(in the rows, 128 means zero)
One turn moves each row of this set onto another row. After a few examples, where does it send each row asked below?
j330: [150 121  99  92 133 117 154 125 123 131 154 133 112 120 140 142  97 101
 148 139  94 142 120 126 194 151 118]
j263: [152 130 109 101 115 114 131 120 129 102 149 102 120 118 142 139  77 146
 119 138 102 139 123 107 169 159 120]
j34: [171  97 136  95 117 134 121 151 119 101 161 105 110 134 129 149  87 139
 109 146 141 146 121 117 197 156 103]
j7: [149 134 122 112 120 124 140 143  94 109 150 138 133 126 126 142 125 125
 113 136 141 113 136 112 167 153 126]
j72: [123 129 123 106 129 126 153 138 123 148 161 119 104 110 125 113  93 125
 113 136 147 156 125 134 167 121 118]
j318: [130  98 120  64 128 135 151 110 122 119 165  89  95 128 145 153 100 117
 144 143 110 143 115 143 170 150 117]
j632: [128  99 107 101 137 142 146 124 100 121 179 107 115 107 127 167 120 128
 137 155 161 145 121 142 146 143 114]
j525: [130 110  88 106 106 162 146 149 104 141 142 118 112 128 116 175 103 130
 143 133 132 131 105 120 184 134 129]
j340: [178 128 132  93 124 111 160 133 102 100 180 123 126 140 127 158 118 133
 138 127 120 130 108 125 186 114 117]
j991: [128 119 120 102 134 141 135 155 117 139 154  90 150 136 122 134  92 122
 111 169 123 131 106 129 180 109 128]
j531: [117 122 141  93 122 132 155 134 124 145 151 109 105 126 119 116 102 127
 113 139 149 150 113 122 150 127 117]
j321: [152 130 101 106 125 116 138 151 107 110 183 109 121 146 149 149 104 101
 157 126 125 119 118 145 154 130 110]
j158: [134 112  73  92 109 163 145 140 109 129 158 102 107 128 127 164 108 152
 132 138 145 137 102 124 177 129 130]
j931: [168 106 142  84 146 137 151 132 104 120 174 108 131 129 125 187 112 138
 140 137 122 148 109 139 174 117 106]
j794: [150 111 110  88 127 136 149 138  98 104 167 118 140 116 128 138 120 149
 112 138 171 124 120 133 149 153 110]
j506: [160  92 122  65 125 141 129 129 106 108 157  73 138 144 130 131  95 122
 123 146 132 131 103 141 162 146 105]
j914: [149 116 129  91 162 134 144 138 124  93 142 105 120 122 125 163 110 139
 124 147 122 137 110 127 168 164  82]
j943: [135 142 115 105 133 124 144 145 110 150 152 114 121 117 113 121  85 119
 106 151 147 150 121 136 163 117 123]
j349: [161 121  88  82 109 136 164 136 122 129 176 122 115 134 120 172  83 111
 148 135 114 142 115 123 141 139 127]
j217: [106 117 138  78 122 143 157 141 130 125 151  93 135 140 125 134  97 129
 115 148 120 122 108 126 166 118 136]
j545: [154 133 126  99 125 115 151 149 103 104 140  98 133 128 154 173  93 109
 133 136 137 120 108 141 169 151  91]
j197: [159 112  90  87 123 121 141 139 119 128 166 113 133 124 125 131  74 159
 135 145 107 131 109 127 145 162 108]
j286: [107 114 119  90 122 129 181 135 144 125 162 115 125 117 133 123  98 132
 128 140 126 134 102 127 184 122 125]
j9: [181 117 102  92 131 124 132 144 106 120 146 118 155 137 124 119  93 106
 128 142 116 131 108 124 185 147 107]
j446: [163 118  99  65 133 147 129 135 130 108 181 105 105 136 133 162  88 149
 116 143 124 152 134 128 162 141 131]
j811: [170 100 125 112  93 123 156 152 111 123 155 121 121 132 115 160  83 101
 140 138 131 135 101 112 175 153 100]
j397: [129 116 102 113 134 128 158 150 131 139 165 112 141 114 130 122  92 124
 124 161 129 144  99 130 198 113 117]
j96: [128 135 133  92 127 130 147 141 110 146 142 104 121 132 107 124  93 121
 106 155 150 144 110 124 145 123 122]
j105: [163 116 143  94 140 128 153 126 107 104 177 122 119 136 111 176 115 125
 145 128 108 140 117 130 180 113 121]
j682: [135 110 103 109 103 157 137 152 106 115 133 123 118 134 106 155 103 133
 130 125 141 125 107 113 200 138 129]
j512: [134 106 131 107 111 115 113 123 125 106 149  98 119 129 139 156  68 112
 147 141 125 149 116 117 173 151 123]
j940: [140 112  88  93 107 157 136 143 111 103 149 106 113 133 117 146 108 155
 119 130 154 131 103 116 194 134 130]
j651: [147 113 104  97 160 136 131 140 128  99 185 116 107 141 121 139 120 132
 149 136 110 136 120 131 153 142 102]
j293: [140  87 112  93 118 122 122 142 115 132 167 109 132 135 123 147  65 126
 163 147 130 141 102 138 148 154 111]
j779: [128 122 118 125 129 129 137 130  95 126 162 128 107 116 124 170 124 104
 137 153 131 135 136 121 164 142 130]
j884: [183 117 131  84 131 120 159 139  99 116 177 110 138 133 140 169 114 146
 132 137 135 137 100 134 180 118 102]

j96 turns into j531
j34 turns into j446
j217 turns into j286
Now find these:
j779 turns into j7
j105 turns into j340
j682 turns into j940
j321 turns into j545
j330 turns into j9
j197 turns into j293

